In the rows, zero is written as 128.
The rows of X fall into 3 groups, which share some directions, and each row is roughly a mix of its group's hidden directions.
X (149 x 14):
[[125 141 192 117 122  79 105 107 118 127 112 113 112  94]
 [ 92 143 129 166 155 174 161 110 108 107 128 124 169 131]
 [131  98 133  82 130 121  70 108 150 111 140 118 159 159]
 [125 150 159 127 171 113  98 112  96 159 117 104 119 177]
 [140 114 146 115 183 169 152 148 146  89 119 143 162 133]
 [ 87 148 143 133 133 140 157  64 148 149 115 144 145 101]
 [109 113 114 103 107 102 139 134 114 186 162 152 147 167]
 [145 133 175 132 161 146 117  77 146 104  98 105 152 112]
 [149 126 134 120 100 126 160 181 129 179 160 100 145 122]
 [100 118 100 106  87  99 125  88 136 184 144 137 118 130]
 [126 108 150 128 196 113 107 144 154 111 162 124 143 161]
 [114 100 100 117  91  91  96 141 142 166 136 152  99 160]
 [114 154 105 171  97 104 158 140 111 151 131 109  86  94]
 [154 140 137 157 104 128 133 155  54 127 150 102 134 115]
 [ 75 104 104 109 146 111 141 128 150 159 165 144 168 127]
 [120 163 148 151 154  87 143 111 144 170 154  86 123 113]
 [133 134 111 133  73 102 117 109  83 171 150 115 104 119]
 [104 122 121 120 140  94 123  78 117 113  85 147 122  77]
 [150 124 154 146 148 141  84 125 154  69  94 140 115 128]
 [129 106 104 112 118 138 148 170 185 125 155 138 148 169]
 [145 122 176 105 158 118  84  99 135  98  91 129 150 134]
 [142 155 125 135 104  84  95 150 140 156 172 125 103 163]
 [135 115  85 131 128 140 166 190 145 128 144 157 105 147]
 [127 145 110 141  98 132 161 166 100 177 164 126  99 112]
 [191 133 158 135 127 134  81 123 104  91 120 117 127 105]
 [159 101 112 117 108 164 172 148 121 153 132 150 154  84]
 [126 141 175 135 152 115  92 119 157 126 152 115 159 180]
 [100 139 129 111 119  86  92  95 152 132  90 137  81 119]
 [109 136 140 130 171 151 149 177 136 157 109 130 129 181]
 [103 142 152 172 155 120 132 120 133 138 159  64 144 139]
 [132 148 152 142 115 108  69  83 110 130 130  82 132 134]
 [133 112 156 142 188 165 135 150 140 107 111 118 167 152]
 [130 137  90 156 101 144 143 172 103 119 133 140  75 154]
 [ 86 153 122 141 132 106 153  90 154 140 167  93 122  96]
 [101 114 138  93 136 134 139 172  92 154 115 185 130 130]
 [133 137 144 150 111 141 147 169 123  91  66 125 125  91]
 [113 135 137 134 154 188 136 130 139  92  85 168 140 138]
 [ 89 107 107  90 104 134 147 126 146 166 131 147 181 118]
 [101 133 117 143  92  86  99 100 104 175 145 101 120 137]
 [134 115 160 116 181 156 108  97 110  78 106 129 143 126]
 [141 147 115 109  89  68 146 142 154 164 139 144 114 103]
 [125 127  91 102 115 103 172 162 148 176 152 137 110 111]
 [144  95 104 107 109 165 175 164 140 118 118 163 138 104]
 [ 87 127 136 122 171 115 137  93 143 154 162 151 175 130]
 [ 80 123 109 107 117 109 114  77 132 153 170 138 157 129]
 [142 108 104  97 116 159 169 166 142 123 125 184 125 135]
 [105 159 117 139 185 150 179 146 121 162 139 119 132 134]
 [105 118 105 134 116 109 131 188 124 166 178 110 115 138]
 [161 107  99 127 173 149 114 160  76 112 138 116 113 148]
 [138 113  89 135  70 116 132 171 108 159 150 141 104 132]
 [133 106 144  93 174 145 112 118 151 129 153 148 179 158]
 [103 110 105 116 143 178 167 120  86 141 122 159 145 102]
 [112 128 134 148 127 135 174 153 105 166 156  94 121  79]
 [119  92  87 132 111 163  92 109 131  88 125 154  96 146]
 [ 93  98  92 144 152 144 177 165 112 127 125 125 119  94]
 [129 133 159 142 178 121 102  98 147 122 174 104 153 157]
 [155  78 103  84  86 130 126 162 132 150 142 135 110 119]
 [126 112  92 141  86 129 108 126  65 159 131 110 104 117]
 [132 107 100 115 169 149 164 176 137 136 130 177 137 136]
 [108 121  76 104  84 125 151 128 140 172 124 155 101 120]
 [138 155 167 136 122  99 130 138 174  97  85 125 108  95]
 [127 123 154 120 177 147 142 121 183 113 133 135 173 156]
 [118 100 100 112  88 126 145  92  97 148 169 106 143  98]
 [166 128 158 140 137 111  63 118 123  86 107 121 113 138]
 [113 145 160 161 103 114 140  79 160 125 130 119 158  86]
 [154 127 127 105 162 182 170 155 131 104 122 163 143 136]
 [104 107 108  91  96 144 171 121 129 184 132 150 139 119]
 [133 120  97 132  72 112 124 145  76 157 129 127  95 107]
 [145 161 169 156 152 138  86 122 116  78 104 119 135 143]
 [134 179 156 140 123  92  99  90 102 140 150 110 104 146]
 [112 110  83 128 109 138 121 144 152 127 187 114 130 175]
 [138 147 153 170 138 108  81 115 102 110 129  75 115 118]
 [ 97 108 106 158 120 156  99 113  69 105 104 106 131 124]
 [118 150 120 104 104  65 133 143 151 171 150 118  99 133]
 [122 132 116  95  84  79 139 146 167 166 138 139 104 121]
 [114 111 111 127  76  90  95  89 116 159 156 126 109 135]
 [130 144 150 120 117 123 126 148 209 117 115 140 101 101]
 [125 119  95  95 105 153 156 102  99 133 112 176 120  90]
 [142 113 132 126 159 129 167 201 131 130 144 148  99 124]
 [141 161 116 111 117 121 162 162  75 177 140 139 113 133]
 [176 100 133 100 126 142 112 144  81  99 122 162  97 121]
 [128 126  95 120 105  82  65 102 137 110 134 120 104 148]
 [105 100 124 116  87 117 133  71 108 165 151 108 149 114]
 [ 97 134 115 130 104  95  81 103 147 130 168 115 132 174]
 [134 130 114  91  98 118 150 189 161 154 126 156 108 134]
 [100 107  95 147  89 114 161 138 156 117 173 106 139 103]
 [146 130 135  79 157 153 154 135 153 113 103 184 115 138]
 [120 157 131 133 140 105 145 183 190 131 119 142 104 138]
 [147 115 124 166 132 142  86 159 105  81 106 105  98 112]
 [ 91  79  78 101 111 142 152 120 138 149 143 150 147 117]
 [127 118  95 127  87 110  94 127  92 124 120 134  67 109]
 [163 142 143 132 138 155  97 152 138  63 100 150 117 122]
 [130 126  87 158 127 168 149 148  78 113 101 130  93 117]
 [176 131 142 124 140  99 113 183  90 142 130 113  97 110]
 [148 127  99  91  97  95 149 173 124 172 147 138 110 126]
 [ 92 130 120 120 106  99 166 142 176 177 152 116 122 123]
 [119 134 106 177  87 128 141 152 107 141 128  79 135  91]
 [148 128 182 100 153 138 166 125 123 124 120 152 181 137]
 [140 119 151 100 157 154 162 113 178 102 100 149 151 106]
 [131 113 136 156 147 121 105 151  94 106  97  71 102 102]
 [121 115 141  98 163  99 167 137 149 147 123 168 139  80]
 [128 123 105 130 117 145 183 153 180 131 170 143 134 148]
 [124 105 159  89 161 166 122  90 108 108 115 154 161 122]
 [142 143 138 139 119  75 101 120 184  97 130 125 108 160]
 [ 91 128 106  98 115 127 160 118 179 160 121 167 137 150]
 [115 124 147 128 184 126  97 130 145  80 150 140 137 172]
 [104 108  78  91  81 121 147 141 128 124 127 173 120 135]
 [152 115 137 100 114 181 155 106  98 125 103 127 137  79]
 [137  89 136 133 140 164  83  98  91  89 110 124 135 150]
 [103 112  80  97  95 124 156 138 130 177 113 152 113 112]
 [125 135 142 176 126 142  77  92 117  91 111  92 122 136]
 [155 125 139 112 138 144 109  89 103  88  69 145 120 107]
 [137 127  92 142 120 164 144 137 112  84  87 162  95 147]
 [141 102 134 106 187 127 143 142 169 104 148 165 139 146]
 [110  99  93 160 134 167 132 186 116 101 109 118 141 126]
 [137 141 124 120 132 114  75 101  88 158 125 127  83 162]
 [131 161 140 123 129  77 134 147 183 156 142 114  95 110]
 [180 118 120  96  97 102  93 154 120 114 108 163 105 128]
 [131  91 137 104 183 146 143 156 164 114 133 144 165 144]
 [162 153 176 114 121  87  85 100 125 127 100 123 117 112]
 [105 112  97 128 143 161 189 111 147 113 115 161 149 108]
 [129 146 150 115 203 155 149 143 137 108 131 133 158 150]
 [121 117 150 114 137 126  73  72 112  88 103 115 138 134]
 [125 134 106  84 105 110 153 166 167 161 131 155  96 119]
 [155 123 165 132 129 134  84 125  91 120  85 143 146 171]
 [ 94 117  93 149  91 120 112  91 127 149 180 112 138 149]
 [ 58 159 132 139 144 144 167 103 148 143 121 135 144 144]
 [144 119 100 119 124 127 128 167  55 152 158 130 111 132]
 [134 107 120 104 166 175 174 133 131 132 126 170 160 117]
 [131 145 115 163  81 105 105 145  84 126 129 104  87 108]
 [ 97 135 110 153 188 134 154  96 162 123 136 121 109 100]
 [100 118  88  83 109 116 135 118 135 171 107 165  96 128]
 [168 151 153 139 136 149 128 137  58 118 105 108 119 109]
 [131 117 130 139 179 140 114  98  76 136  95 145 140 165]
 [127 167 177 174 155 131 112 136 150  95 122  97 140 138]
 [164 117 157 138 176 164 117 141 104  77 123 118 145 127]
 [146 143 174 142 135 143  83  91 121  89  89 139 138 129]
 [ 59 110 121 144 134 152 167 125 168 139 129 126 144 148]
 [176 138 109 109 104 123 157 188 119 148 146 138 128 100]
 [126 154 170 169 104 113 125 109 147 113 150  84 158 102]
 [109 129  97 122 107 164 147 114 106 170 188 126 146 130]
 [124 102 112  98 156 174 160 105 122 108 112 174 151 112]
 [186 150 165 135 132 144  90 149 122  87 124 111 124 109]
 [119 121  64 122 109 128 100 147 117 151 169 139 121 167]
 [135 145 156 142 120  92  77 138 110 147 163  86 106 146]
 [110 124 104 136  81  81  93 106 125 151 158 120  94 130]
 [164 132  98 118 126 115 150 152 124 115 123 178  70 114]
 [136 132  99 161 101 164 166 167 108 145 161 117 156 140]
 [166 133 149  96 149 118 101 126  69 114 121 146  88 126]]
One row of each group comes first, with its name. Which group is each row after those in?
[136 155 109 123 114 152 158 169 157 108  96 169  91 129] => (127)
[172 129 155 142 137 114 100 124  65 146 114 117 154 155] => (22)
[155 122 143  72  94 138  93 127 107 128  84 158 133 130] => (14)

[ 98 111 137  90 143 105 125  86 154 176 129 141 158 154] => (127)
[116 106  98 100 117 103 132  78  85 176 139 134 125 128] => (22)
[154 132 163 142 181 146 125 162 118  85 143 123 155 151] => (127)
[107 140 137 129 120  73  85 113 121 168 166  98 131 121] => (14)
[101 146 133 132  81 114 134  87  98 156 141 104 117  83] => (14)
[142 118 162 123 175 160 132  95 111  99  86 128 152 102] => (14)
[ 63 133 135 141 114 110 133  87 181 118 120 134 129 134] => (22)
[163 133 133 149 114 134 101 147 102  88  95 100  77 134] => (14)
[172 107 107 128 167 166 125 149  71 117 139 116 129 124] => (22)
[160 149 152 156 123 149 130 105 108  93  71 109 109 108] => (14)
[152 149 173 154 132 104  75 114 124  99 130  89 126 134] => (22)
